In the rows, 128 means zero.
One hidden turn or mirror swaps the rows below in pairs. Which row is each named row swapped with?
q_73: [ 96  82 130 105 114 140 118 115 135 125 117 116 146 152 128 178 147 142
 113 160 123 127  96 130 145  93]
q_399: [ 87 104 162  97  91 134 144 101 125 129 118 107 137 157 138 154 167 123
 140 161 123 125 122 134 140 102]
q_680: [117 138 138 139 131  97 139 132 140 161 146 171 122  92 139  88 135 129
  97 111  93  99 137 150 108 128]
q_761: [128 157 128 119 149  94 112 103 112 132 118 120  96 110 166 179 117 137
 113 138 132 154 113 171 131 124]
q_741: [148 125 101 104 152  80 134  65 136 133 122 118 118 109 134 108 151 133
 156  99 122 144  95 118 139 142]
q_324: [114 141 143 141 125 102 142 128 163 158 146 174 135  94 134  93 139 136
  93 118  93 105 133 151 108 135]
q_17: [113 132 119 130 140 131  92 174 137 139 150 101 145  97 116 119  84 136
 138 144 142 133 120  85 145 149]
q_262: [ 73 135 150  96  94 121 152 112 103 120 152 136 110  86 116  79 129 122
 128 133  98 137 114 104 129 126]
q_501: [105 121 112 160 146 104 116 157 130 133 141 160 142  89 136 118 115 144
  81 114  88 119 124 147 127 117]
q_294: [ 88 138 166 105  88 111 145 126  90 132 124 110 145 127 124 133 165  85
 156 144 122 140 135 157 117 136]
q_96: [100 163 160 128 103 111 142 124  78 130 130 119 130 141 148 129 147  83
 163 128 111 141 155 142 118 158]
q_888: [ 85 150 144 105 102  95 143 142 124 116 138 127 134 110 125  97 141 129
 112 131  91 154  86 133  78 120]
q_243: [154  86 128 136 130 151 104 137 156 188 133 130 124 146 142 111 141 121
 112 150 145 112 126 147 144 109]
q_652: [126 136 112 131 120 102 113 133 128 138 124 141 151 149 155 140 168 109
 104 140 100 142  91 170  85 113]
q_965: [101 135 173 102  97 124 162 104  96 122 101 102 150 147 143 149 153 106
 151 142 114 118 146 145 121 116]
q_793: [ 79 142 127 106 121 176 108  87 101 132 146 137 103 114 143 153 153 110
 131 151 125 108 124 119 156 117]
q_32: [141 116 115 120 149 110 142 103 138 113 120 120 190 127  82 134 117 137
 161 116 125 119 124  79 127 145]
q_937: [149 164 143 109 146 100 134  76 158 126 114 151  98 102 117 159 111 147
 116 130 125 145  92 144 122 152]
q_477: [136 121 113 147 131 128 103 146 123 149 128 134 144 154 152 146 169 113
 101 147 107 135  87 168 102 108]
q_720: [133 134 123 131 121 164 136 110 104 141 127 138  86 113  80 138  77 135
 105 139 149 161 134 126 114 118]
q_726: [151  95 109 136 127 151 100 137 136 175 122 125 130 163 143 133 145 129
  99 157 136 125 104 151 129 111]
q_729: [111  98 126 115 117 107 138 137  85 158 146  80  96 102 122 120  93 156
 119 109 125 136 152 121 150 118]
q_115: [ 73 126 129  90 103 178 100  85  94 127 153 133 115 102 122 117 138 126
 129 140 114 119 119 122 158 118]
q_754: [114 149 166 100  88 150 141 110 126 154 130 149  95 142 111 140 120 130
 113 180 144 152 120 149  98 125]
q_554: [161 127 144 114 137 122 137  91 162 133 113 152 114 103  79 106  86 150
 127 141 131 146 120  99 126 154]
q_675: [130 123 126  83 127 108 113  93 168 132 147 100 144 119 139 118 142 150
 158 151 135 135  71  94 139 136]
q_183: [103  88 125 105 114 140 112 124 135 125 124 102 141 152 124 176 138 158
 100 150 114 130  94 126 143  86]
q_331: [ 98 176 139 135 114 118 136 146  71 133 132 126 145 114 127 115 130  91
 149 127 108 127 170 141 125 140]
q_464: [141 126 112 143 135 161 133 115  73 155 125 127  85 113  99 125  79 137
 100 116 131 153 130 128 116 123]
q_100: [149 100 125 138 134 150  94 121 146 182 123 131 120 162 141 125 138 122
 105 156 140 103 124 147 148 119]
q_427: [161  83 139 135 145 134 128 103 157 170 129 145 123 112 102  81 105 143
 122 126 133 111 128 104 149 139]
q_994: [156  84 130 127 124 149 104 125 157 186 135 128 120 141 136 110 137 118
 121 154 139 112 120 153 144 113]
q_481: [128 139 131 147 130 165 129 121  98 155 120 136  90 123  86 133  68 137
 101 139 133 153 135 127 110 122]
q_722: [ 87 150 169 101  98 111 159 126  89 142 115 126 139 136 132 131 156  89
 160 138 113 130 146 146 119 132]
q_337: [121  97 137 126 120 106 150 121 119 125 136  87 150 108  87 108  86 153
 148 111 133 134 149  86 137 130]
q_318: [107 136 178 104  88 126 139 113 141 162 143 170 122 125 130 108 146 116
 112 153 112 104 133 156  95 125]
q_897: [100 162 152 137 119 119 144 148  75 126 134 119 137 109 140 121 132  82
 150 134 122 145 168 152 130 139]
q_777: [100 162 129 156 124 119 106 171  76 127 151 115 139 100 132 124 119  93
 142 132 120 140 150 122 138 146]
q_352: [153 162 129 107 155 102 128  88 161 120 110 152 107 112 118 167 115 151
 117 135 128 150  83 141 115 138]
q_716: [129 158 112 116 155 103 113  88 122 136 132 131  94 106 158 185 122 149
 115 125 131 142 115 167 128 124]
q_842: [ 82 153 133 113 103 101 136 138 120 122 142 147 147 111 113 104 147 121
 115 129  91 158  88 142  76 120]
q_975: [154 133  93 146 162  92 140  94  90 128 120 126 111  93 119 117 103 127
 122  82 107 154 117 124 114 138]
q_608: [104 100 126 123 116 109 148 135  86 162 150  87 106  94 117 116  87 153
 125 110 135 132 160 114 138 123]
q_366: [155 134  87 154 157 116 135 109  75 136 128 122  94 101 110 127  93 131
 114 100 121 152 125 127 117 138]
q_283: [120 134 176 104  97 132 134 101 156 174 133 163 112 128 139 102 156 120
 122 157 114 119 132 152 107 126]
q_661: [140 108 132 128 134 108 154 118 122 106 112  95 189 123  98 119 102 146
 146 116 123 114 146  87 128 136]
q_914: [145 132 102 125 159 114 137 111 130 111 112 116 191 137  76 147 121 129
 153 130 125 124 128  90 114 139]
q_279: [133 107  98 130 151 114 152  98 136 114 128 106 180 113  84 132 131 144
 162 117 122 131 126  79 131 141]
q_469: [131 129 126 127 119 166 147 112 107 144 129 137  80 111  80 127  75 137
 103 150 135 162 129 126 114 119]
q_457: [107 127 114 101 137 130 101 156 143 145 144  91 142 108 136 104 104 151
 150 167 139 153 106  99 156 145]
q_591: [135 124 108 147 150 127 128 107 138 102 126 124 193 141 100 141 129 131
 157 124 105 132 118  74 125 152]
q_103: [109 115 100 166 153 114 115 139 127 135 145 154 153  88 131 120 118 152
  83 115  93 113 129 131 118 107]
q_400: [144 116 109 100 146  86 136  64 138 117 126 112 122 107 138 104 151 140
 148 100 115 124  92 111 133 132]
q_219: [124 143  93 147 161 154 105  94 115 110 138 128 157 133 138 176 155 117
 155 141 126 119 119 103 151 128]
q_534: [165 123 143 111 154 112 150  87 164 138 110 148 114 106  90 123  87 151
 137 139 132 141 111  97 138 151]
q_902: [145 129 100 143 162 140 118  97 133  97 134 121 196 139 113 155 138 127
 155 134 127 121 124 106 136 129]
q_709: [146 147 106 135 161 137 113  98 131 110 114 121 189 140 111 160 136 128
 160 135 123 126 115 106 144 134]
q_169: [100 150 163 117 116 114 146 128  80 146 115 121 143 131 121 127 159  78
 160 124 109 122 155 151 121 131]

q_534 pairs with q_318
q_842 pairs with q_741
q_591 pairs with q_96
q_726 pairs with q_464
q_501 pairs with q_716
q_761 pairs with q_103
q_722 pairs with q_32
q_324 pairs with q_937

One hidden turn or mirror swaps the rows below in pairs. Which row is each named row swapped with?
q_86: [100 115  98  87 122 109 123  65 129 148 123 118  77 144 125 110 127 125
 166 152 151 124 174 132 132 114]
q_420: [123 173 153 101 150  94 114  98 174 188 124 145  99 133 153 176 126 124
 162  67 123 113 150 127 102 131]
q_330: [107 166 103 100 143 112 140 135 168 165 147  97 104 143 146 218 119 131
 155 121 131 121 157 124 151 144]
q_84: [119 149 114 135 120 146 105  92 137 107 118 120  95 130 160 122  86 114
 162 130 162 137 156 101 162 119]
q_596: [161 109 148 106 136 103 151 118 168 166 140 131  97 176 143 127 131 127
 147 155 134 112 176 136 126 100]
q_54: [128 167 143 107 148 102 115 132 179 128 109 177 117 175 146 190  71 154
 147 127  96 156 124 122 140 146]
q_23: [136 158 128 109 149  92 139  64 149 170 114 115 137 160 130 168  81 132
 172  83 110 143 144 100 125 119]
q_413: [129 161 138  95 148 116 116  95 172 163  45 144  90 177 139 151 111 116
 161 130 125 123 150 123  89  99]
q_561: [122 177  93  96 145 126 103 121 175 155 164 149  79 185 136  77 120 121
 125 133 122 117 154 131 155 119]
q_247: [133 190 148 100 145 129 157  35 154 107 131 121  89 217 144 137 115 139
 174 165 133 117 143 127 146 126]
q_538: [118 197 102  97 141 112 107  48 171  87 104 157  89 151 147 140 124 136
 146  61 123 125 136 130 151 123]
q_97: [100 159 132 117 149  94 122  65 139 165  83 133 108 147 126 152  95 141
 205 127 122 101 170 115 111 103]
q_746: [123 152 130  78 165  72 171  69 159 152 110 154  77 161 165 177 111 175
 138 132  78 120 141 156 148 111]
q_891: [107 200 104  99 146  89 135  77 176 133 111 132  89 177 149 121 125 142
 135 172 143 123 177 129 213 139]
q_769: [141 176 102 105 140 150 108 114 189 106 122 137 112 156 165 145  94 111
 127 123 146 162 117 113 147 166]
q_270: [ 98 163 125 135 134  96 115 113 173 143 109 194 122 177 128 185 106 102
 163 124 148 121 128 117 135  88]
q_224: [132 157 129 112 152  89 132  94 177 191 146 112  98 116 150 139 136 139
 192 133 123 109 183 133 132 102]
q_697: [107 154 104 103 148 124 168 128 157  91 126 120  98 180 149 134  96 117
 113 175 141 121 152 128 150 146]
q_236: [115 147 121  97 140 152 120  49 130 167 106 132  79 129 140 116  88 119
 149  99 114 133 121 117 151 154]
q_379: [102 160 113 143 115 135 145  76 177 132 142 137 136 173 146 162 102 137
 166  83 164 161 130 129 147 129]
q_862: [110 183 131  76 204 135 114  83 162 159 118 179  92 175 132 178  89 132
 156 146 126 144 121 159 153 157]
q_496: [168 150 108 103 156 104 113  77 191 115 141 104 120 167 180 147 120 110
 160 104 109 118 162  91 154 102]
q_363: [128 173 125 108 141 105 134 158 168 192 127 149  94 146 151 149 119 127
 174 109 125 134 153 119 193 112]
q_782: [128 197 115 108 153 136 152 135 207 141 105 154 117 174 142 175 114 153
 151 133 151 178 134 140 134 127]
q_521: [111 183 102  96 137  98 183 104 163 135 136  98 103 167 151 141 113 121
 133 123 115 110 159 124 200  90]
q_287: [110 139 116 105 140  89 119 151 171 144 118 156  92 163 144 163 144 143
 143 195 140 115 148 134 138  96]
q_109: [107 147 115  99 153 117 159  48 170 110 157 132  96 177 143  81 114 134
 154 165 135 118 141 127 124 131]
q_748: [101 152 122 123 114 108 128  95 138 149 133 152  53 151 125 156 143 130
 153 150 118  92 104 156 184 148]
q_343: [101 190 120 109 146 109  92  68 184 139  93 116  88 125 147 213 110 128
 186 141 147 112 146 123 153 117]
q_14: [127 199 121 118 139 126 101  80 150 161 120 150  91 159 133  85 113 128
 130 100 146 116 145 151 101 112]
q_317: [ 95 175 108 119 105 148 150  91 149 119 116 125  76 108 154 146 120 139
 119 130 148 139 108 145 150 115]
q_647: [129 170 113  94 150 116 135  35 151 102 152 126  85 122 150 177 118 159
 179 170 148 119 137 130 124 120]
q_448: [129 154 127 104 141  99 143  82 169 114 132 154  91 153 150 146 123 126
 171 220 119 112 134 125 110 104]
q_598: [132 167 123 110 155 132 109  81 188 236 104 127  95 162 155 156 100 140
 145 121 131 124 128 128 151 115]
q_418: [132 149 121  97 148 125 120  58 141 115 143 106  45 123 158 112 140 145
 134 118 107 111 145 107 149 128]
q_223: [122 136 111  94 152 114 141  55 168  95  75 155  87 141 143 201 123 158
 169 110 106 132 150 131 149 132]
q_80: [105 124 132  94 134  95 142  95 163  98 180 155  99 187 138 197 136 141
 145 132 114 114 132 130 152 133]
q_736: [113 170 119  88 156 165  75 100 160 134  93 153  92 172 138 173  97 128
 118 157 156 150 125 127 158 139]
q_807: [112 187 133  79 159  97 162  84 150 184 140 174  88 148 142 188 103 126
 146 129 114  97 101 142 147 149]
q_178: [105 177 125 105 155 109 162 178 165 119 126 139  89 159 142 140 120 157
 155 137 125 115 171 133 136 103]
q_446: [113 188 128 102 145 108 117 106 178  79 157 160  87 143 136 126 111 138
 122 182 125 131 177 129 158 121]
q_461: [127 156 126  84 151 132 105  87 162 102 139 128  80 185 154 149 122 141
 146 163 131 124 137 134 225 105]
q_545: [127 147 116  86 185 155 119  64 184 156  90 156  81 154 134 134  88 122
 125 103 153 165 153 107 150 119]
q_936: [ 95 162 149 106 148 135 147  99 153 136 133 184  91 171 138 109 123 134
 151  57 124 117 148 139 149 106]
q_575: [108 181 115 110 190  58 166  62 188 156 115 176 106 194 150 155 117 118
 169 125 141 134 121 138 144 134]
q_689: [111 172 126 150 110  98 129  87 158 151  81 161 128 202 138 167  96 154
 174 134 144 139 142 121 137 146]
q_88: [117 210 130  98 158 120 129  62 187 106 119 161  97 150 146 193 107 130
 109 118 123 127 124 137 153  75]
q_309: [129 129 114 102 180 128 100  85 184 151 141 135  58 181 148 105 153 133
 137 157 143 121 158 143 158 162]
q_833: [132 178 147 127 136 123 146  75 193 145 147 168  94 149 147 173 144 115
 117 143 119  66 163 154 160 148]
q_381: [125 181 121  72 145  80 125 102 194 154 146 135  67 169 159 113 145 153
 147 112  75  96 128 140 136 113]
q_732: [136 165 120  98 145 116 107  47 173 183 142 138  85 148 150 102 136 127
 155 144 119 118 125 136 194 162]
q_175: [131 151 120  74 170 157 136  77 189 164 148 135  76 162 140 158 141 133
 109 150 125 123 142 174 153 165]
q_940: [111 131 108 101 151 119 159  80 176 134  82 139  94 141 139 184 116 136
 146 152 120 119 148 134  73 101]
q_686: [121 179 125 106 131 132 125  18 177 129 166 164  97 158 140 171 116 121
 130 142 135 128 166 127 109 152]
q_762: [124 166 139 117 131  86 134 102 186 130 159 133 100 188 167 158 139 148
 158  99  98  59 156 116 147 130]
q_522: [141 194 125  78 186 102 148  82 187 183 108 141 127 196 135 155  90 135
 171 106 107 141 132 140 122 120]
q_350: [116 146 111  85 141 113  90 114 181 138  93 128 118 182 168 134  72 149
 177 107 127 145 147 116 108  97]
q_168: [122 132 104  63 158  92 113 101 186 162 126 100  88 180 170 127 118 157
 178 116 107 121 151  86 136 140]
q_144: [105 173 112 103 151 118  79  54 167 110 133 129  94 169 144 141  96 134
 157  85 120 114 144 124  83 139]
q_321: [123 179 130 104 148 114 132 110 165  75  93 141  88 152 143 145 111 115
 127 188 107 125 158 134 177 104]
q_590: [108 168 140 101 142 110 157  53 169 153 173 129  91 135 143  83 130 145
 137 126 134 120 155 127 177 116]
q_479: [106 157 143 136 157 125 113 128 199 130 125 187 117 178 135 191 114 135
 163 139 129 153 140 132 155 159]

q_97 pairs with q_732
q_446 pairs with q_54
q_381 pairs with q_144
q_80 pairs with q_88
q_270 pairs with q_461
q_748 pairs with q_343
q_862 pairs with q_448
q_379 pairs with q_521

One hidden turn or mirror swaps the rows below in pairs. Which row is each named row swapped with?
q_865: [113 107 120 109 114 146  99 129 100 166 132 124 132 112  90  86 149]
q_529: [171 130 154 167 143  85 125 103 129 115 132 132 157 117 128 136 146]
q_831: [ 73 142 141 146  84 129 101 149 133 111 125 118 138 158 105 116 109]
q_969: [128 153 135 156  85 100 128 112 163 109 109 129  91 126 108  95 129]
q_215: [113 117 116 103 124 163 120 113  92 179 130 111 128 120  99 106 135]
q_112: [ 93 107 157 126  90 132 122  88 132 143 111 124 144  90 154 125 162]
q_326: [105 111 158 137  90 149 132 106 151 161 121 123 138  80 149 111 139]
q_839: [158 151 134 129 158  96 138 157 115 150 138 139 112 132 102 149 123]
q_180: [ 90 143 128 154  91 132 106 146 128 111 114 116 131 172  90 138 142]
q_235: [120 140 128 103 119 110 134 148 124 122 117 107 175 140 161 160  99]
q_581: [110 133 140 106 115 127  99 128  82 164 142 139 114 117 104  97 159]
q_447: [ 93 163 121 156 103 138 115 146 126 102 120  98 129 165 102 122 111]
q_742: [149 109 110 103 128 130 147 119 176  89 120 139 148 138 141 105 117]
q_355: [160 114 150 185 140 100 121  96 140 121 136 122 154 104 132 129 134]
q_648: [ 97 101 165 117  90 151 137 104 146 142 127 125 129  87 148 118 144]
q_385: [147 149 155 135 159 105 132 156 125 154 149 134 138 136  84 131 104]
q_823: [ 96 106 170 120 105 146 130  89 136 153 129 120 140 100 149 116 162]
q_926: [ 98 150 118 155 102 134 128 142 119 123  98 105 116 172  91 136 116]
q_511: [160 111 146 178 157  98 136 104 139 133 128 121 155 124 127 147 125]
q_602: [ 82 153 127 170  88 135 104 135 130 116 120 112 136 164 106 126 117]
q_232: [164 114 155 162 156  98 133  92 123 133 120 132 163 119 127 139 151]
q_406: [140  98 126 101 131 128 144 130 168  92 130 144 153 123 157 103 128]
q_391: [128 166 131 154  82 109 143 111 161 122 119 138  89 116 123 123 155]
q_123: [127 145 141 154  89 111 127 108 174 113 123 147  89 116 100 105 133]
q_656: [149 142 138 126 172 115 151 145 120 162 139 141 131 133  93 134 112]
q_766: [136  92 114 101 124 130 140 137 172 111 138 137 164 124 162 109 128]
q_121: [160 146 136 115 165 101 144 150 124 157 149 146 121 121 106 126 110]
q_275: [159 108 101  90 130 132 144 115 158 102 122 129 132 132 157 121 127]
q_290: [ 80 139 127 155  99 115 106 150 134 114 107 129 118 157  94 118 100]
q_238: [113 126 136 111 139 158 111 131  80 166 133 116 121 114 114  95 150]
q_51: [103 125 134  95 119 143  98 104  84 164 143 136 129 115 109 118 156]
q_908: [112 121 123 108 121 152 105 125  90 171 133 138 111 119 114  88 156]
q_950: [117 127 118  91 119 127 129 152 130 131 128  99 176 124 152 148  93]
q_234: [145 104 114 108 124 134 140 122 163  85 127 140 127 127 166 113 148]
q_478: [128 158 140 161  82  93 135 106 150 114 119 126  89 107 108 119 141]
q_2: [181 132 145 168 136  84 119 117 137 125 134 137 147 128 127 145 151]
q_677: [127 147 110  91 118 120 137 142 118 122 105 104 173 145 148 147 100]
q_382: [117 138 117  74 117 112 134 157 113 123 113 109 168 142 151 137 120]

q_121 pairs with q_235
q_511 pairs with q_275
q_742 pairs with q_232
q_234 pairs with q_355

